Named moves come first, each a turn or a mirror and shown by rows before and after it. Which of them, in which order, take the first row of each pair that follows to the second? Write the first one first, as in the answered first pair.
move dusi:
[ -2   5  -6 -22  19   4  -2   1] -> [  3   7   4   3   2  11 -21 -16]
[ 2 -5  1 15 -1 -3  0  8] -> [ 3 -4 -1  8  5 -4  6 12]
[  4   3  15 -19  15  22   3   4] -> [  9   4  19  -4   4  25 -11  -9]
move bezub:
[ -2   5  -1   3  -3   8 -11   2] -> [-1  5  1  2 -5  8 -9  1]
[  2   2   4  14 -13   5  -1  -9] -> [-8  9  5  1  9 14  8  7]
[  3 -12   1   4 -26 -30  19   7] -> [ -5  -5   0 -13   8 -18  27  26]
move Sof:
[ 2 -3 -5  0  2  0  3  8] -> [ 3 -3 -3 -3  4 -2  2  9]
[ -6   5  -3 -15  20  13   0  -2] -> [ -5  -2 -16  18  12   4 -10  -3]
[14 -6 -2  4  9  2 -6 -3] -> [12 -2  2 12  0 -8  5  2]
Then:
Each pair is 2 to 3 moves apart.
[ 11  -1  21 -10  -1   7  -3  -3] -> [  7 -12   0 -16  18   3  -8   4]	dusi then Sof then dusi
[-9  6  3 14 -6 -1  0 -2] -> [-10   5  -4  -9  13   0   2   2]	dusi then Sof
[ 4 -7  7 10 19 -2 21 33] -> [ 20 -26  -3  21 -16 -13  -8  -4]	Sof then bezub
[ 13  -6   4   0   5   9 -10 -12] -> [  7  -4   3  12  -3 -10  16   5]	dusi then Sof then Sof
[-15  23   9   8   3  15   2   2] -> [ -6   7  -5  16  -8   8 -19 -15]	dusi then Sof then bezub
[-2  0 -3 19 -1 -9  8 14] -> [-3  9  8  9 15 13 -3 12]	Sof then dusi then bezub
[ -3 -12  -7   8   9  -8  -8   8] -> [-4  1 19 -8  0 -3  9 10]	Sof then dusi then Sof
[ -8   1   1  16 -15 -20  10  -1] -> [-13   4  -3   1   2 -21  19  13]	dusi then bezub
[-13   2 -15   5   0  -7  -4  -6] -> [-11   1 -15  -2   4  -4  -8  -6]	Sof then Sof then Sof
[  0  -6  -8  -3   1 -18  11  25] -> [  9  -3   3  17 -13   1 -26  -3]	Sof then dusi
[  6 -18 -13 -20  -4 -17   3  -6] -> [  7 -11   2  -2 -24 -20   6 -11]	dusi then Sof
[ 9 -9  4 -5  6  1 14 15] -> [ 13 -13   0   8   3   9 -11   1]	Sof then dusi
[  3 -13  -3  28  -3  -4   2  11] -> [ 14 -21  -5   0  -6   3 -16 -12]	Sof then Sof then bezub
[ 13 -28 -15  -3 -10  -1 -11 -10] -> [ 10 -13   5 -23 -15  -5  18   1]	Sof then Sof
[ -5   3  -2  11  14 -13  10  10] -> [-2 -1 -9  1 23 -4 -2  4]	Sof then Sof
[  0  16   4  15 -23   9 -11 -20] -> [  2  15   2   7 -15  14 -18 -23]	Sof then Sof then Sof
[  8 -13  -2   6  -3 -11  11   5] -> [ 12 -15  -7  -7   8  -1  -1  -1]	Sof then Sof
[ 13 -10   4   2 -26 -17   9 -10] -> [ 17 -15  -5 -15  -8  -2 -13 -18]	Sof then Sof
[  8 -15  -6 -11 -21  -8  -9 -16] -> [  3 -14 -10  -9 -20 -21   5  -4]	dusi then Sof then Sof
[  7 -11  -4  12  12  -5  10  19] -> [11  4 25  7 -4  5 11  8]	Sof then dusi then Sof
[ 5 -5  5  7 11  2 10 16] -> [ 12 -15  -5  -1   4  -6   7  11]	Sof then bezub then dusi
[ 23 -18   3 -13  21   8  -2  10] -> [ 23 -15  14  24  -8   0  -1   3]	dusi then Sof
[-2  1  1  1 10 -1  0  3] -> [ 3  1  5 -7  2 -2 -3 -6]	bezub then Sof then Sof
[ -9  -1 -14   5   2 -16  13  11] -> [ -6  -5 -20  -7  17  -5  -3   4]	Sof then Sof
[-18   8  -9  -5  15   1   6  12] -> [-12  14   9 -11   5  15  -4  -4]	dusi then Sof then Sof
[ 23 -23  -9   4  -4  -4 -13  -4] -> [ 19 -22  -8  12 -10 -14   0   5]	dusi then Sof then dusi
[ -7   2  -1   9   0  11 -13 -11] -> [-15   6   0  -1   2  -3  17   7]	Sof then dusi
[ -2   2  -3 -10 -19 -13   0 -16] -> [ -3  -3 -15  -5 -13 -14  -6 -14]	dusi then Sof then Sof
[  5  -5   0 -10 -10 -11  -2 -11] -> [ -2  -1  -6  12  -6 -17   6   2]	bezub then Sof then Sof
[-23  17  -6   2 -20   2 -10 -21] -> [-23  13 -18 -18   1   4 -12 -15]	Sof then dusi then Sof
[-7  2 -4 22  0 -2  0  4] -> [  4  -5  -4   5  -7   1 -16 -16]	Sof then Sof then bezub
[ -7   6 -16 -13  20   8  -3  -8] -> [-10   4 -25  11  11  -6   3  -1]	Sof then dusi
[ 11  -8  -7  10 -17 -13  10  -2] -> [ 4 -3 -3 -9  0 -9 24 11]	dusi then bezub
[ 6 -9 -1 -4 -1 -7 12 14] -> [ 11 -10   2   8  -5   4 -11  -3]	Sof then dusi
[  0  -1   2 -11  15  21 -10   2] -> [  8 -15  -8 -13 -12  -7  -5 -11]	bezub then dusi then bezub
[  8   2  15   5 -22   2 -10 -14] -> [ -3   0  -9  18  16  14 -17   6]	bezub then Sof
[ -2  -3  -1   4  -5  13 -13   0] -> [  0 -11  -5  -1 -14  -1  -7  -2]	dusi then bezub
[  8 -10  -4  10   3   6 -12   0] -> [ 0  1  6  8  4  0 11 16]	Sof then bezub
[ -7   7  -1 -18   9  -4  12   6] -> [ -6  13  11 -16   0  -1  14   2]	dusi then Sof then dusi
[ -3  -5  -2 -12  15  13  -8 -10] -> [ -3  -3  -3  24  -3   2  -5 -11]	dusi then Sof
[ -9   2 -10  20   4  -1 -18 -15] -> [-10  16  13 -21   9   5   9  -9]	Sof then Sof
